In the rows, zero is written as 128.
These are runs of 7 systems, one row a step. Runs of the same system follow the same rule from any start.
pebor, seq 1, 9 rows:
[[100 146 159 151 107  86 160 139 154 140 121 120 143 184 153 199 129 142]
 [ 88 152 131 153 137  84 131 123 138  94 178 123 109 163 119 124  52 127]
 [161 142 144 132 101 152 134 101 164 109 147 159 143  80 111  89  55 153]
 [190 129 154 114  94 189 146 153 136 113 106  89 127 143  98  88 140 175]
 [161 111  79  77 170 155  79 138 109  87  97 104  95 162 125 154 147 155]
 [107 118  62  80 162 100 139 159 130 120 145 141 129  52 119 184 167 120]
 [102  89 138 172 108 106 187 160 116 178 163 172  82 112 149 186 170 142]
 [ 66 185 174 193 115 150 125  97  98 170 143 137 131 185 132 191  91 146]
 [ 91 181 126 163 145 136  93  98 114 140 181 106 123 117  71  48  57 111]]
lolu, seq 2:
[[140  88 117 124 114  96 138 112 147 148 122 100 132 175 135 126 113 117]
 [ 96 134 102 119 143 104  98 113 139 122 122  97 148 117 135 155 104 102]
 [119 113 115 143 123 102 141 140 155 124 155 136 116  64 135 124 115 121]
 [152 126 162 153  96 125 136 127 171 140 105 131 131 130 157 149 122 158]
 [130 181 138 115 139 110 122 141 158  94 125 112 142 156 111 136 109 160]
 [150 120 101  98 153 141 115 121 120  87 140 174 106 110 122 129 102 148]
 [155  97 114 102 101 172 163 120 119 150 127 132 145 113 105 150 128 148]
 [120 105 119 134 117 137 139 151 113 125 140  61 100 176 115 149 121 133]
 [ 81 152 112 157 155 147  81 128  96 129 133 116 102 101 134 166 123 121]]
Fega, seq 3:
[[122 134 149 169 108 132 138 143 143 165 135 115 117 102 128 124 141 136]
 [133 157 160 157 125 121 116 134 144 127 120 118 113 176 134 126 118 155]
 [130 168 128 109 156 112 110 113 127 109 124 157 145 138 112  96 117 127]
 [159  93 111  97 125 132 147 104 120 145 124 163 147 117 116  91 134 113]
 [141  86 112 100 108 142 149 123 121 140 106 101 148 152 131 169 137 126]
 [ 90 118  95 122 141  96 130 155 128 102 142  91 116 119 134 177 120 110]
 [ 99 135 131 176 126 119 115 134 142 137 145 142 108  62 148 142 116 121]
 [141 164 183 179  95 146 136 144 156 150 125 119 121 122 125 104 133 163]
 [155 165 157 123 144 124 111 126 138  93 117 139 117 197 118  95 107 165]]
potap, seq 4, 9 rows:
[[134 128 129 109 100 163 168 141 125  97 135 130 155  83 113 131 111 131]
 [143  89 124 147 115 172 115 139 115 125 117 110  84 132 143 160 126 153]
 [108 184 123 133 146 151  93 130 129 139 112 108 144 101 112 161 138 146]
 [110 133 124 156 148 113 132 167 119 128 161 141  77  90 117 101 152 129]
 [138 152 165 148 130 132 133 113 116 171 113 183 129 164 136 128 156 150]
 [104 152 137 117 122 134 155 138  91 122 145  98 148 164  89  86 129 106]
 [124  75  97 118 142 140 113  83  83 142 131 160 119 137 140 124 110  90]
 [132 116 123 116  98 139 146 110 148 171 105 104 189  83 117 127 139 104]
 [127  83 115 160 126 101 103 150 146 138 121  60  84 141 151 121 138 112]]
Fega, seq 5, 9 rows:
[[124 117 111  64 121  96 170 117 119  86 120 134 197 126 125  97 121  69]
 [137  37 104 108  87 131 160 116 131 103 117 124 145  89 172 146 104  81]
 [111 123 135 138  87 147 137 173 156  89 106  57 141  75 158 192 128 128]
 [116 144 150 176 133 105 115 191 157  56 152 119  59  86 156 127 114 150]
 [151 199 185 164 132 172  94 132 136 102 108 198 109  82 145 107 127 175]
 [183 162 167 105 120 177 165 151  99 106 133 167 120 169  77  56 156 179]
 [155  92  95  63 156 178 120  91  54  95 116 171 118 206 116 138 115 135]
 [ 86  98  45  66 150 170 135 123  51 143 143 105 153  89  89 163 156  77]
 [ 84  35  86 181 113 132 132 145  93 193 158  70  62 100 144 167 150  90]]
mubar, seq 6, 9 rows:
[[129 122 134 144 141 139  93 135 109 125  97 118 104 135 153 115 157 114]
 [114 142 125 119 149 113 119 133 107 149 108 139 140 124 128 119 178 102]
 [119  97 122 122 134 101 153 130 101 141 136 149 116 152 135 118 153 101]
 [104 115 138 130 106 120 148 108 112 141 119 131 158 153 144 160 118 102]
 [ 93 125 127 139 112 113 140 130 127 114 143  90 141 119 127 120  97  94]
 [126 113 136 153 117 116 105 123 152 108 113 123 124  95 167 124 106 112]
 [143 146 148 131 120 121 127 155 158 115  96 107 143 101 137 105 161 128]
 [154 120 122 102 154 105 117 150 136  91 103 135 110 154 139 109 154 134]
 [129 140 118  86 143 120 148 125 114 114 116 178 160 128 126 151 148 127]]
teku, seq 7 (9 x 18):
[[105 174 129 113 153  98 135  94 120 126 154 183 159 152 105 117  87 124]
 [154  78 135 120  88 152 170  95 118 118 147 156 141 132 124  90  74 118]
 [157  90 123 108  94 162 111 109 145 111  76  68 161 140 149 152 104 123]
 [112 126  83 113 162  89  89 162 158  90 129  57 111  98 123 128 130 111]
 [127 112 121 157 146  85 127 157 158 142 145 172  85  57 158 135 161 136]
 [146 160 174 144 108 118 179 157 154 170 123 156 132 156 122 152 179 183]
 [114 169 139 126 151 136 125 116  92 114 146 146 108 224 103 154  99 169]
 [118 152 113  99 134 168 123  78  99  94 151 175 163  89 103 112  52 114]
 [169  57 115 113  77 190 158 129 119 121 124  90 134  83 113  88 114 112]]
pebor, seq 8:
[[ 97 136 133 140 118 103 138 155 137 124 126  76 136 136 133 149 136 111]
 [120 121 131 156 139  97 106 121 146 112 140 147  96 125 155 128  99 128]
 [129 179 160 136 110 129 144 130 156 121 124 142 162 105 121 118 115 146]
 [156 121 143 126 126 138 140 143 118 105 133 129 100 171 113  82 130 150]
 [147 130 104  81 141 158 110 105 115  99 105 148 152 130 125 148 110 136]
 [125  95  94  99 124 126 163 163 116 117 144 100 125  89 108 127 155 112]
 [125  82 126 154 121 140 123 128 120 144 118 146  92 128 171 188 138 137]
 [ 68 189 145 162 126 125 126 140 123 137 137  95 140 119 120 168 123 126]
 [119 138 138 172 147 112 109 123 124 138 165 155  77 120 121  75 107 132]]
lolu, seq 9 (9 x 18):
[[138 137 121 114 117 132 139 114 143 101 164 101 140 134  84  79  59 133]
 [171  81  97 114 129 171  77 100 137 117 101 110 113 103 142 121 100 132]
 [143 126  94 102 127 132 136 166 155 149 125  66 139  85  92 141 170 145]
 [125  96 112 150 152  89 122 169 137 124 140 124  56 153 152 175 160 154]
 [ 85 184 140 141 137 127 137 119 115 160 133 175 149 119 129 206 139 147]
 [114 144 157 159 111 114 176 126 118 131 189 165 107 156  99  94  79 146]
 [150 130 147 140 115 183  83  57 113 142  97 138 149 165 135 113  70 132]
 [147 142  91  90 138 136 116 127 138 132 138  64 156 102  65  54 125 113]
 [167  44  80 120 155 114  86 140 138 138 106 115  66 115 158 120 166 119]]
mubar, seq 10, 9 rows:
[[ 99 141 119 174 159 136  89 125  97 184 139 137  81 129 129 156 155 140]
 [100 152 153 181 135 108 128 123 114 208 141 138 111 153 119 115 163 125]
 [123 119 146 155 125  95 122  92 124 190 126 125 130 198 130  93 127 107]
 [123 113 115 120 122  92 121  74 142 179 115 111 183 149 121  95 108  83]
 [143  63  90 109 111  87 147 110 162 153 133  94 149 106 126 100 115  86]
 [145  75 101 109 106  90 139 136 186 128 109  85 146 108 156 171 126 121]
 [118 142 118 115 132  66 144 177 189  90 136  86 134 109 132 165 131 140]
 [138 154 148 127 140  71 138 157 179  64 138 169 113 128 155 146 106 163]
 [158 181 177 114 111 136 161 142 155  74 118 178 157 130 125 111 112 167]]
kuvab, seq 11 (9 x 18):
[[124 150 128 156 165 113  94 129 122 153 134 149  88 133 123 103 147 139]
 [149 139 142 124 132 131 137 108 122 173 118 178 147 129 116  96 156 133]
 [157  82 119 100 118 123 159 110 118 152 130 131 134 179 111 103 130 123]
 [125  95  85  86 134 119 124  94 129 129 117 115 160 142 129 167  98 109]
 [102 106  99 124 116  99 143 140 154 123 141  84 146  74 131 146 115  95]
 [120 125 150 182 114 104 103 145 172 125 113  99 102 109 171 146 119 132]
 [121 206 170 154 145  94 114 150 165 120 119 138 131 141 130 116 143 156]
 [156 148 145 124 153 113 128 127 126 105 146 194 100 142 115  59 122 147]
 [183 110 137  83 109 175 159 100 113 118 109 189 157 137 120 115 119 151]]
teku, seq 12 (9 x 18):
[[102 141 158 155 111 154 148 149  85 107 142 125 114 131 120  94 128 114]
 [116 139 158 153 116 176 102 113  94 119  94 133 135 126 153 124 130 111]
 [120 151 137 122 129 136 120 146 110 108 110  96 144 119 115  80 152  98]
 [120 102 127 140 142 124 110 134  95 117 110 147 102 124 162 109 158  94]
 [111 145 148 124 119 107 149 137 126 136 101 139 167 120 143 127 168  98]
 [103 117 144 145 123  99 153 142 107 120 139 121 111 173 140 121 133 108]
 [ 98 152 155 151 116 123 119 106 130 113 113 150 154 128 160 146  97 108]
 [136 136 154 136 102 126 150 144 144  96 133 104 135 126 119  77 107 122]
 [150 110 140 139 126 145  94 127 130  91  91 131 102 135 171 131 121 134]]
kuvab, seq 13 (9 x 18):
[[163 118 124 112 125 114 143 133 170 123 119 171 132  91 144 152 134 159]
 [141 118 136 126 109 107 178 156 154 118 152 131 113 149 121 158 121 166]
 [119 145 120 132 136 131 124 116 134 109 155 146 114 147 122 176  74 163]
 [117 163 130 140 113 157 144 128 134 125 160 126 141  78  93 121  91 145]
 [156 119 140 157 110 179 112 136 134 132 129  98  93 124 116 107 112 161]
 [149 162 115 109 153 156  97 138 127 141 108 108 126 138  98 142 157 169]
 [131 108  85 109 162 120 131 146 105 148 155 145  91 107  97 116 166 133]
 [133  89 122 140 118 141 139 107 113 189 124 163 122 121 144 168 149 132]
 [ 97 124 129 139 112 102 163 124 129 181 149  93 147 172 106 155 129 124]]
potap, seq 14 (9 x 18):
[[159 116 147 106 115 124 182 186 122  96 124 129 118 121 114  71 189 131]
 [122 103 125 105 143 142 125 119  76 118  92 151 119 209 156 188 158 129]
 [ 59 154 105 106 117 134 162 128  97 113 151 110 187  79 110 175 112  85]
 [110  59 134 197  91 142 136 123 123 157 151 133  75  82 167 148  99 116]
 [135 200 181 180 106 161  80 100 169 175  85  88 161 132 125 128 112 163]
 [126 163 124 142 173 111  77 159 124  81 149  93  77 121  96  25 120 120]
 [182 126 124  83 172 114 114  96 115 133  93 252 131 131 147  88 176 134]
 [145 108 135  64  90 123 227 178 109 111 116 106 184 155 102 109 205 109]
 [ 82  46  86 120 132 125 125 113  64 118 124 108  97 202 174 225 118  85]]

Which system made each run below?
seq 15, 2 rows:
[[128  89  99 127 115 118 166 109 127 192 174 122 130 120  83 102 113 119]
 [145  89 110 135 111 135 101  82 155 182 113  88 140 144 133 151  95 131]]

kuvab
seq 16, 2 rows:
[[138 121  99 110 160  91 100 134 151 154  98 107 125 139 136 150 176 129]
 [112 127 108 109 152  57 163 149 142 148 150 152 130 137 117 145 163 126]]

mubar
seq 17, 2 rows:
[[165 116 144 137 128 107 104 137 175 119  91 123 112 143 163 126 141 150]
 [133 173 117  90 154 100 127 142 153 107 115 138 158 123 113 151 144 150]]

lolu
seq 18, 2 rows:
[[130 114 124 130 122 171 125 148  94 120 121  97 107 126 116 119 144 127]
 [102 141 116 134 148 148  94 129 101 139 110 120 130 102 131 140 152 109]]

teku
seq 19, 2 rows:
[[139 115 112 114 128 142 149 147 110 139 146 112 117 116  92  93 152 129]
 [133  95 117 136 136 142 103 114 110 138 111 129 100 159 151 160 128 134]]

Fega
seq 20, 2 rows:
[[140 119 110 121 116 137 138 108 150 177 133 123 151  96 108 146 118 141]
 [137 107 119 139 123  98 134 139 157 140 144  88 101 161 120 133 113 147]]

lolu
seq 21, 2 rows:
[[160  94 111  84 142  99 134 110 131 116 107 145 147 167 131  91 138 107]
 [134  84 106  82 110 104 161 120 140 110 110 122 172 131 144 152 125  99]]

pebor
seq 22, 2 rows:
[[111 124 149 170 114 174 134 138  90 122 143 163  83 103 146 147 122 143]
 [125 183 162 135 106 187 129 134 112 138 102 107 161 119 105 129 143 144]]

teku
seq 23, 2 rows:
[[142 108 107 119 127 123 141 111 143 157 146 149 122 127 118 158 112 153]
 [123 121 117 128 119 122 139 117 140 152 146 103 133 153 109 158  96 145]]

lolu
seq 24, 2 rows:
[[135 134 100  79 135 161 138 104 104 148 118 140 168 133  98 163 136 139]
 [111  72  80 119 129 124 151 142  98 158 155  89 105 123 106 134 147 104]]

pebor
seq 25, 2 rows:
[[140 106  89 105 112 169 147 142 118 139 157  53 128 119  69 120 114 140]
 [132  97  77 133 153 158  65 124 130 148 118  83  90  98 132 174 130 143]]

kuvab
seq 26, 2 rows:
[[126 157 131 125 126 129 151 129 130 130 159 137 131 143  94 127 105 156]
 [138 126 131 137 123 150 119 102 127 129 143 145 117 137 122 126  80 149]]

mubar
seq 27, 2 rows:
[[145 119 155 137 108 152 122  99 123 121 110 139 134 168 145 128  97 137]
 [122 147 115 105 130 139 116 131 126  95 121  82 154 121 106 113 109 115]]

pebor
seq 28 (2 x 18):
[[173 146 105  97 161 109  83  85 174 119 121 162 147 100 112  75  87 137]
 [210  52  95  70 125 117 158 134 154 121 117 151 117 122 120  86 148 146]]

teku
seq 29:
[[143 136 136 117 151 126 124 138 114  94 121 198 102 133 147 130 141 147]
 [130 128 145 109 107 149 182 134  99 119 138 179 143 130 118 140 132 139]]

kuvab
seq 30:
[[171  99 121  92 148  82 143 157 142 107 113 137 111 171 129  80 180 131]
 [133 107 108  68 136  99 148 110 130 100 103 174 166 156 156 192 128 122]]

pebor
seq 31 (2 x 18):
[[ 98 142  82 135 150 113 100 120 141 185 157  56 129 123  81 153 112 130]
 [127 121 101 163 150 106  78 117 164 190 139 109 105  68 123 101 135 121]]

kuvab
seq 32 (2 x 18):
[[118 139 150 151 131  71 159 160 142 107 170 128  97 151 114  67 121 123]
 [157 124 145 110 131 128 128  76 116 125 114 203 142 194 140 123  95 141]]

potap
